Each path below is one point turned by a fixed rotation once a step. After each direction that follows a path, write how fast that rotation turns it, in degrees a step (0 if it stays still).
Each turn is a multiple of 5 degrees from 10 to 175, or 0.
Each row of a path follows its step; steps can be skipped.
Path 1:
step 0: [ 16 -17   6  10   0  -2   5   8  25  22   7 -23  20   9  28 -32   9 -11
  15 -15 -18  -2  -3  15  38  20  -2  17  11  11 -17   1  -3  -7   1  12
  24  12   5  10  -5  32 -29   7 -17   5  21  -3   1  10   2]
step 1: [ 15  10  13 -38   5 -21  11  -2   7  39 -14  -7  -5  31  -6  20  15 -11
  -8  13  -3  19  -9   0  28   3   8 -10  -3   8 -20   9   2  -2   2   8
  19  -3 -31  10   1 -44  -6   6 -11  -9   1   2  10  -1  11]
step 6: [-36  -5 -12  -1 -11   1  19   0  25   7 -11 -16 -17  17  10  -4  37  15
   8  14  -3 -18 -12   5  -4 -16  29  -9   0 -23   2  13  27 -11   6  17
 -19 -10  -4   3  -9  -1  -3  17 -33  -2 -14  -6   7  -7  29]
step 8: [ -2  -8 -15 -20  26  -8   8  -5  23  21  15 -33  -3 -25  15  -6   4   7
  12 -11   5  11  26  -1   3   1  -6 -38  -9 -19  13 -20  13  -1 -10  11
  25   4 -21  -8  -8  12   9   1   3 -28  16  10 -10  23  -3]
step 9: [-10  13  -1   6  -4  -6   3 -28  16   2 -20  -5  16   5   6  -9  15  19
  15  19 -20  30   1  14  18  28   2 -14  25 -11   3   0  18 -21 -21   5
  18  25  24 -11 -31 -21  -4   0  17  -3  -7 -13  11 -11  22]
step 11: [ 12   9 -20 -11   5 -25  -5   4 -24  -3   9 -10  21 -12  26 -28  17  14
   5  27 -14  13  18  -8 -13 -24  12  28  -8 -13  -6  -8  25   6 -18  12
   3 -23 -13  -7 -14  25  -6 -16 -17   1  14  -1  23   6  12]
step 14: [ 13   8   4  19   9   5  33   1  -3 -20 -26 -21  15  20  11 -15   6  -7
 -23 -29  -1  45 -11   2 -10 -23  21   2  22 -13   8  -1   8   5  -1   5
   4  -6 -23 -24  -7 -10   6   7 -12   6  13  -8  11   2  20]
step 15: [ -6 -40   8   1  -1  -5 -13  -2  -6 -15 -12 -20 -20   9  29 -20   6 -18
  11   3  17   3  12   8  37 -30   2  12   7  -3  -5  20  17 -28  10  21
  -3  -9  -1  19 -18  -4  22  -2  10  -3  31  -6  -7   2  -1]
step 16: [ 19  12  14  -4 -11  -7  -9  -2  -4  -1  25 -27  -3  -6  -8   2  15 -40
  10   2   4  10  33  -3  19   2  14  15   7   0   2 -24  11 -12 -15   9
  32  11  -5  12  19 -13 -10  21 -20 -12  -7 -29  29  13  -7]
[ -1  -4   2  -2  -1  -1   2   2  -5   4   2  -1   2   2   1   0   6   2
  -1  10  -7  -9  -2  -1   2  -3  -4   1  -7   5  -3   1  -1  -1  -2  -2
   1  -5  -2   3   5   5 -12   5 -12   6  -4  -2   4  -1  -2]
65
[ 3 -3  0  8 -3  0  4 -4  7  2  0  7 -3 -1  1 -4  5 -5 10  2  0 -8 -5  0
 10  0 -2  4  3  2 -3  2 -3 -2 -2  4 -2 -4  8  2 -7 -5  3  0 -1 -5 -8 -4
 -7  0  3]
120
[  6   1   1   1   6   6   1   2  -3   5  -4  -2  -2 -11   2  -1   7  -3
  -8   5  -5  -4   8   7   0   5   7   2   7   6   4   3  -3   0  -2   7
  -3   1   2   3   3   3   7  -3  -2  -3   1   5  -1   1  -6]
90
[  3   1   4  -5   6   4  -5  -2   8  -3 -10   4   4  -1  -5   5   4  -4
   9   0   2  -1   6   1  -3   7  -9   1   0  -2   2   0  -1   1  -5   1
   5  -1   0   0   6  -2  -7   2  -2   0   6   6  -1   2   9]
90
[ -1  -6   2   5  -2   0  -2   5  -6  -7  -1  -2   9  -4 -11   2   9  -4
   0  -5   2  -3   7  -7   2  -1   0  -2  -1   7  -1   2   0  -4   2  -6
  -4  -6   2  -9  -1  -3   0   0   5  -2   3  -4   3   0  -4]
10
[-8 10 -1  3  4  1 -3 -4  1 -1  7 -4  1 -3 -8  4  4  1  0 -5  1  2 -4 12
  3 -5  0  4 -5 -2  4  1 -9 -4 -3  3 -8  4  3 -2 -1 -2 -3 -2 -5  5  1 -2
  2  0  3]
100
[ 3  0 -3 -3  2  0  1  2  6  2  1 -9  0  1 -1  6  1  0 -1  2  4 -5  2  2
  7  5  8 -4 -1 -3 -2 -6 -2  8  5 -1 -5 -9  4  2  1  3 -5  0 11  6 -4  1
  0 -9  5]
20
Path 2:
step 2: [ 18  -3 -18  -8  33  27 -19   9  -7  -3  -1  11  -7  -9  -6  17 -13   2
  -3  -7  15  13  -5   7   3  -9 -12 -15 -39   8   6  -3  -8 -21  22   7
  -6  -8   2 -23  12  -4 -12  -8   0 -32  -5   7  -7  22 -12]
step 3: [ 18   2 -31 -19  26   6 -37  -4   9 -13 -10  22   0 -25  -3  -2  16  -9
  -3  17   0   1  -4  -8   2   5 -20 -12 -15  14   5 -11  -4 -19   4   4
  -3 -27   6   6   7  -9  -4   0   7   5 -34 -20   5   2  -9]
step 4: [  1 -17 -34 -11   7  -8 -24   4   9  -5   2 -13  -8 -14  -4  13   5  10
   6  10 -16  31  -6 -21  -3  20   1  -3 -17   2   0  -1   4  -7  24  29
 -12 -16  11  -6  -6   1   7  -3  -8 -23 -25 -14  22 -16  19]
step 6: [ -4  -9 -26   2  -2   2 -30  -5  26   7 -10  -6   0  -5   5  -7  24   8
 -14 -19 -13  -7 -12   1   3  -1  -1 -12 -13   6  -9   2  28  27   7   3
  -9 -14 -16 -24 -22  14  -6  -7  25 -21   2 -22 -15   7  17]
step 8: [ 28  -1 -20 -37  13   2 -15  -7   7   2   7  20   6   1  -6 -11  22 -13
 -18   3   7 -16 -21  10   3   0 -13 -11 -14 -17 -16   4  -7   1  29  -5
   4   6   5   1 -12  -1 -31  15  11  -4 -13 -24  15  21   2]
step 9: [  0 -10 -23   3   3   5 -29  16 -11   0  18  -7  -5  -7  -5  12  -3  12
  -2  17  -1   1 -28   8  -4  -6 -14  11 -27   7 -16  10   3 -11  27  14
 -21   7  12  -7 -22  -3 -30   6 -15  -2 -19 -18  20  17   8]
step 10: [ -9 -10 -10 -26  21  11 -23   5   3  -1  13   4  -8 -23 -28   6 -17   5
   9  26 -27 -10  -6  -1  -5   2  10   3  -6  11  -3  12   4  -3  -9  -5
   1  -4  16 -16 -15 -30 -31 -10  18 -11 -20 -14  12   7 -11]
step 15: [  0  -9 -27 -35  29  -6 -21   0  -5 -15  23  20   0 -15 -31  -9   5   8
   8  -5 -11  -6  13 -14 -18  19   3  11   1   5  -7   7  -4   1  22  12
   7  -6  -4   7  -4 -27 -11  20  -7 -20   6  -8  17   3   2]
step 16: [  3  -7 -33 -12   0  -4  -6 -12  -2   7  -7   6 -10 -24 -20 -14   5  24
   0   1 -22  -6  -3   0 -36  -8  -2  12  -8   3  -4   4   3  11  37  -6
 -13  -1 -13   5 -36 -10   2 -11  -7   8  -9 -20   9 -10  18]
[ -5   2   3 -12  -1   3  -3  -2   0  -7  -1   5  -1   2   2  -2  -6  -7
  -6   1  -2   1  -3  -5  -3   1  -8   1   4   5   2  -2  -6   4  -4  -1
   7  -5  -3   5   1  -5  -8   3   8   0   7   2   2  -1  -4]
145
[ -2   2   3   1   0   1  -2  -8   2   2  -3   2  10  -1   0  -5   3   7
   1  -4   1   3   3  -5  -3   2  -3  -5  -1   6   7   1  -5  -2   6   0
   0  -7 -10   0   8   7  -3  -7  -6  -6  -7   0   2  -2   2]
25
[ -7  -4  -4  -6  -5  -3  -9   1   2   4   3   8   3   8   0   4  -4   0
  -1  -2   6  -5   1   6 -12   1   6  -2  -1  -1  -3   3   4  -2   4 -10
   4  -1   1   1   2   4   1   0  -5   5   5   1  -1   2   4]
45
[ 4 -5  0  0  1 -7  3 -2  4  0  6 -6  9  0  0 -6 -8 -1 -3  3 -5 -7 -7  7
  0 -9 -3  6  1 -3  3  4 -6  4  3 -2  1  6 -7 -4 -4  0 -4  2 -6  0  0 -2
  0  7 -4]
40
[ 9 -2 -5 -5  5 -6  3  0  3 -3 -2  0  4  0  9 -3 -2 -1  3 -5 -3  7  5  1
 -4  3  2  9 -3  7  4 -8  4  2  0  1 -2 -6  4 -3  5 -4  5 -2 -3  3  8 -7
 -2  3  2]
35
Path 3:
step 2: [ 12   4   4  43  -7   3   1   9 -12  22 -24  -6  31   6   4   5   5 -11
 -13  -1  -5  -3   0  -2 -28   2 -13 -21   3  -2   2  11   2  -1  -5  16
 -17 -14 -28  -3 -28 -36   2  17  16 -15  -4  -5   7  -2 -23]
step 3: [  1  -5 -11  12   7 -23 -18 -12 -30 -16  29 -16  -3  12  14 -12  -5  16
 -12 -40  17 -16  -9  12  -3 -17  15   0  -9  -9 -14   5 -30  21   3   5
  -8 -13   0   2   5  -6   6  -1  28 -24   4  -7   5  -6 -16]
step 4: [ -8  -7  24  13  17   0 -20   6 -14  19  -6  -1  38   8   6  -8  -7  -7
 -13 -21 -14  -6  -2 -16   2  12 -11 -19 -28   5 -16   4  -1 -25   4   8
  12 -23   4  30  -2  -8  -1  12  27  30   4   9  -7   8 -18]
step 5: [ 41   7  -5  12  15 -20 -10  -1 -33   3  -5  -4 -20  18  -8  10  -6  -4
  -2  14  -9 -23  10 -10 -19 -18 -12 -13  -7  -8   6   2 -25  18  18  -9
   4 -19 -24   6  -8 -13   3  13  21 -13  11  24  11 -13 -11]
step 6: [ -8 -24  14   2 -20 -11 -12   8 -11  20   0 -10  25  14  14 -28 -11   7
  12 -31  14 -28   0   0  -6  -2  -8 -18 -11 -18  -2 -15  -2 -20   8  -9
  -9  18  -4  17  -6 -11   5 -14  21 -17   6  -3  33 -10 -18]
step 7: [  4  -7  -3   1  13 -14 -29   4 -19   3   3 -28   2  15  21  12 -36   5
  -7  -3 -15 -11  16  -6 -12  25  10 -21  -6  -4  11  16 -33   2 -11 -13
   1 -23 -11  11  -9  -6  -3 -17  -4  14  -5  19 -26   8 -21]
step 10: [-12  -1  -4 -11  10  -6 -15  22 -15  -7   1 -26 -11   8   1 -15 -19   7
  11  -4   7   3   4  27 -26  11   3 -12  18 -20  11 -16 -30   1  18 -42
 -16  -5 -16 -17  -1 -12  24  -6  -7   2 -13 -21   8   7 -13]
step 13: [  7   1  -1  21 -10   9   1   6 -12   8 -51 -10  -1   7  12 -11  10  -4
  17   0  18   3  16  28  -5 -11  12  -7  15  -5  -9 -14   5 -26  31 -27
  -8  19 -13 -20  29   1  12   0  18  -2  -4  -3   6   5  -3]
step 16: [ 28   1 -16  -2  -8 -13  -2  -7  14  18 -32   9  -5  12  -4 -12  21   6
   9   5  -7   8   7  18  19 -15  19 -19  18  -5  -1  -8  -2 -15   4   3
  25   0  -7  20  31  21  -4  21  13 -13   6   8 -27 -25 -18]
[  6  -9  -2  -4   2  -8   3  -4   6  -3   1  -6  -2   3  -1  -1   0   0
  -2   6  -2  -2   7   1   1  -7   1   7  -2   6   2  -1  -5   4  -3  -1
  -2 -10  -7   0   1   0  -3  -1  -5  -4   7  -3  -8  -3  -5]
160
[ -6   1  -7   0   9   4   2   2 -11  -3  -4   0   7  -3  -7   1  -2   3
  10   2  -1  -2   2  -4  -3   2   5   1   2   3   7   2   0   1 -10   4
   4  -2  -7   0  -6  -1   5   4  -6   4   2   2   1   0  -2]
145
[ 10  -6   3   0   7   4   0   0  -3  -4   2  -4   8   3  -1   1  -3  -3
   0   0  -4   0  -4   1   2   1 -11   2  -3  -5   6   1  -2   2  -1   2
  -1  -2   0   6   2   5   9 -13   3  -4  -5   3   4   2   2]
20
[ 6 -4  1  5  2  5 -1 -1  1 10 -5 -1  7 -5 -5  7 -3 -3 -7 -3  3  0 10  3
  4 -2  0 -4 -2 -1 -3 -3  0 -6 -6  1  1  8  4  4 -2 -4  0  2 -5  0 -1 -3
 -8 -6  3]
155
Path 4:
step 1: [ -8   9  -1 -20  18  31  15  -2  21 -14  16 -25   0   2 -10  32  -6  -6
  20  -1   5  21  -7   4   9  19 -31 -28 -21  -2   3 -19 -17   1   4   6
 -33 -27   8  -7 -13  -2  -2  15   6   8   8 -15   2   7  17]
step 2: [ -1   0  10   8  10 -12 -24   0 -19  -4 -11  -5   7   6   2  -1   9 -19
  17 -13  22  -5 -11  -1  -7   3 -11  -2  21   9   6 -25  28  33   0   4
 -10 -34  -1  18 -28  16  -2 -26 -19  -5 -27 -22   0  22  17]
step 3: [  1  25 -24  -2   0 -13  20  -3  10  16 -17   6   8   2  15   5 -12  16
  -2  -7  30  -2   4   9 -21  -1 -13  18 -14  -3  10  20  10  21  21  36
 -10 -24   9  11   0   6 -15  10  18  24  13   1  39   2  13]
step 5: [  6 -12   0  22  22   3  -4  18 -18   2 -28 -20  10 -15   2  -9 -16  22
  16 -13  19  15  11 -11  -1   6 -31   6   8 -19   4 -33  -5 -11  13   6
  -8 -36  -9 -14   2  -3 -10 -11 -17 -12 -15 -20  14 -16  14]
step 6: [ -4 -13  10   3   6 -32  -4  18   6   5  10  -1  23  35   1 -14  22  -2
   8  -4  27 -32  -5  -6  -9   5  -6   6  -9   2   1  17 -17  20  41  -1
  -7 -24   3  15   1   6 -18 -26   6  12  19  10  13 -11  -4]
step 8: [  2 -14  28   7  10  17  -5   7 -23 -22 -29   0  12   3   7   2  -5 -21
 -22   0  -2 -16   5 -14 -26  27 -13   1  29   9   4 -31  -2  -7   2   0
  -9 -34  -1   8 -11 -13   4 -31  12   5  11 -15   6  14   0]
step 9: [-11  -3   7  -7  30 -18  18   8   4   7 -12  26  28  -7   3  13  -1 -17
  13 -23  17  -2  -3  16   8  -4  -8  35 -19 -15  -3  -4   5  -1  16   1
 -16 -31   2   6  15  -8  -5  12 -22  40  20   0  14   0  -6]
step 11: [ -3 -12  13  13  19  -7   2  -7 -32   9 -34   5  14 -26  -9  10 -11  13
  -5  12  28   8  -8 -24  -4  10 -14 -13  17   7  12  -5 -13  15 -12  26
 -22 -26   8   2  -3 -31  15  16  -5   3  -9  -4 -12   3  24]
step 14: [ 14  11   4  16   0  17   6 -10   7 -11 -29 -38  22  11  -1   9   9  23
   6  18  10 -12   3   7 -22  12 -24  -4  17  12 -20   3 -14  -4   7  10
 -21 -37   0 -10   7 -16  18 -17  25  -2   0   5   1  19  16]
[ -1   4   7   5   5   9   5   8   1   2   6   4  -2  -3   1   0   4  -3
   1  -7   1   1   2  -3   9  -6   3   0  -4   2   7  -4  -5  -4  -2  -1
   6  -7  -1  -2   1  -1  -2  -5   1  -1   0 -11  -1   2  -1]
100
[-2  1 -1  7 -4  4  1 -6 -5  6  5 -5  1 -2  2  3  6 -4 -9 -2 -2 -1 -2  7
  0  1 -3 -4  6 -4  7 -3  2 -2  5  6  2  4  7  9 -5  5  0  0 -3  2  3  1
  5 10 -2]
70
[-4 -4  3  4  1  1 -9 -1  2 -5 -3  1  4  0 -5  0 -8  3 -5 -7  0 -1  2 -2
  6  6 -1  5 -6 -8  0 -4 -3  3 -4  3 -1  1 -1 -1 -6  6 14 -7 -2  2 -3  1
 -1  2  1]
110
[-5  3 -6  1  6 -1 -9 -3 -6  4 -2 -6 -3  4  1  2 -1 -1  7 -1  1 -6 -4 -1
  3 -6  5 -6 -3 -5 -1  4 -6  4  8 -2 -5  1  2 -5  8  1  1 -4  1  0 -2 -3
 -6  8  5]
85
[-1 -1 -3  2 -3 16 -4  3  8 -1  7 -4 -2  2  2 -3 -1  3 -4  1 -4 -4  2 -6
 -5  6 -3  3  4  3 -2  6  4 -2  3 -3 -4 -5 -1 -3  4  8 -2 -2  4  5  3  0
 -1  1  7]
170
[-5  1  3 -3 -1  2 -2 -6  5  0  2  0 -7 -4 -3  2 -7 -3  2 11 -1  0  1  9
  7 -3 -3 -1  3  1  4 -4  4  3  1 -8  1  2  2 -5 -2  3 -5 -8 -9  3 -4 -2
  2 -7 -1]
130
Path 5:
step 0: [ -6  20  -1 -21 -18  -7  -5  -3  30 -10   4  -9 -33   6  -5  -4   1 -27
  23  -8 -25   4  26  10  -1 -23 -10   1   8  12  21  18 -16  -8  11  -4
  22   1  -3 -15 -23  21   0  -5  -3 -18 -12  -3  -8   4  -3]
step 2: [-26   2 -26  16  -8 -23   0  -4 -22   5   5   2   3   8 -13   2   1  -9
 -20  24   0  26  24  13  -6 -30  28   4 -14  21  12 -11  -9  19  -4   0
  -1 -15   4 -29   9  -4   1  -1   3 -22 -24   0   4  -6   6]
step 4: [ -3  -6  12 -12   4  21   4  11 -21 -16   9  -3  -7  16  -7 -23 -30 -14
  -1   4 -19  12   6 -15   7   5   2  13   6   9  -1  15 -27  36 -33  27
   6  -7 -12   4 -10  -6   3  -5   2  -8   1 -17  16 -22 -20]
step 5: [  6  -3  -5   4   1  -7  -8   6 -10   3 -18  -1 -12   8  -1  -9   8   8
  18 -25 -21  12  29  17  19 -16 -34  20   1  26  27 -16 -20  -4 -29   8
  10 -23  16   6  -5  -9 -21 -14 -11   2   6   4   0 -15   1]
step 7: [-13  -5  -2 -13 -11 -13 -14   9  16 -13   7 -22   1   1  -4  14 -12 -21
 -17  -8   7   4   6  -1   6  -7  -2  -9  -6   6  17   3 -23  33  10  -9
  25  -8  27   1   2  13 -15 -22  -4 -42  -8 -24  -9  23  -2]
step 10: [-17 -12  -5  -9  16  21 -24   7  -5  20  -8 -16 -17  14 -12  12   2 -12
   0  -4 -16   3  11  11  -7 -25   7  18 -21  23  -8  12  -9  19 -22  25
 -20 -15  -8   0  14   2  -3 -17  15  -6 -24 -13   1 -27  -8]
step 12: [ -8  22 -10 -27 -28 -17  -8  18  11 -11  12   7 -18  23   0 -14  -9  -6
  -7  -7 -32   6  21  -4  -1   1 -18 -12  -7   3  21   3 -15  -6 -33  15
  13  -3   6   2   0  -9 -18  16   6 -28  14   4   2  -7 -18]
step 13: [ -8   3 -15   3 -12  -4   0  12   8  19   5 -18  -5  19  -5  11  -2  24
  23 -17  -4  -6  14  30   3 -13 -25 -18 -10  11  38  -8 -14  31  18 -10
   2  15   6  -6 -19  17 -19 -12  -6 -13   0 -19  -3  -5   3]
step 15: [ 17 -14   1  -6  17  -4  12  -4  11 -17 -13 -19 -17  17   7   0  -2  -6
 -13  19 -16   5  -5  -8   2 -51  15  10  -8  16  34   0  -2  12  -7   1
   6   0   5 -14  10   0   2  -6  21 -34 -13  -4  -2  20   9]
[-1 -6  2  3 -5  2 -4 -2 -8 -4  0 -1  3  2  2  4  5  0  5 -2  6 -6 -4 11
  2  9  6  0 -1  0 -1  7 -3  8 -3 10 -2  4  1  1 -3  5 -3 -7  1 -5  1 -2
  2  1  1]
120
[  5  -3  -2   0  11   7  -1  -2  -4  -8  -3   2  -5   5  -2   0  -5   4
  -1   5  -4 -11   2   3   3  -5   7   0   0  -4  -5  -9  -2   1   2   4
   0  -5  -3   2   5  -2   7  -2  -7  -1  -1  -1   4  -1   3]
60
[ 3 -1  0  0 -5 -1 -5  5 -1 -1 10 -1 -4  1  1 -3 -2  5  7  8 -4 11  1  3
 -2 -2  3  2  0  1 -2  2  9  0  3  2 10  6 -2 -3 -2 -3  9 -6  2  2 -2 -6
  2 -1  7]
175
[  0   4  -1 -13   5  -3  -2   0   1   2   6   2  -4   2   4   5   4   8
   5  -2   2   1  -1   6   5  -6   2   4   2   5   1   4  -2  -1  -2   1
   0  -9  -3   2   4   2  -6   0   6   3  -6   6  -4   9   4]
145
[  6  -2   0  -3   2  -6   8   4  -4  -1  -3   4   0   5  -2  -2  -4   8
   4   3   3   1   3  -3   1   4  -4  -4   8  -3 -12   5  -2  -3   3  -3
  -6   5   1  -4   0   5  -1  -5   1   4  -2  -3   3   3  -9]
140
[ -1   1  -5   4  -2   3  -2  -7  -3   6   5   1   4   6   4 -11  -1   0
   3   7   1   4 -10  -1   5  -3   0   4   3  -3  -1   1  -7   4   6  -4
   3  -3  -2   2  -1   8  -4   6  -8  -3  -2   3   1  -2  -1]
155
[ 7 -7  3  1 -2  1 -2 -2  0  3  2  0 -8 -5  5 -2  3  1  2 -3  4 10  4 -5
  2  1  1  3  1 -6  0 -3 -2  5 -2  6 -8 -6 -8  1  7  0  2  2  4  2  8  1
 -1 -9 -7]
55
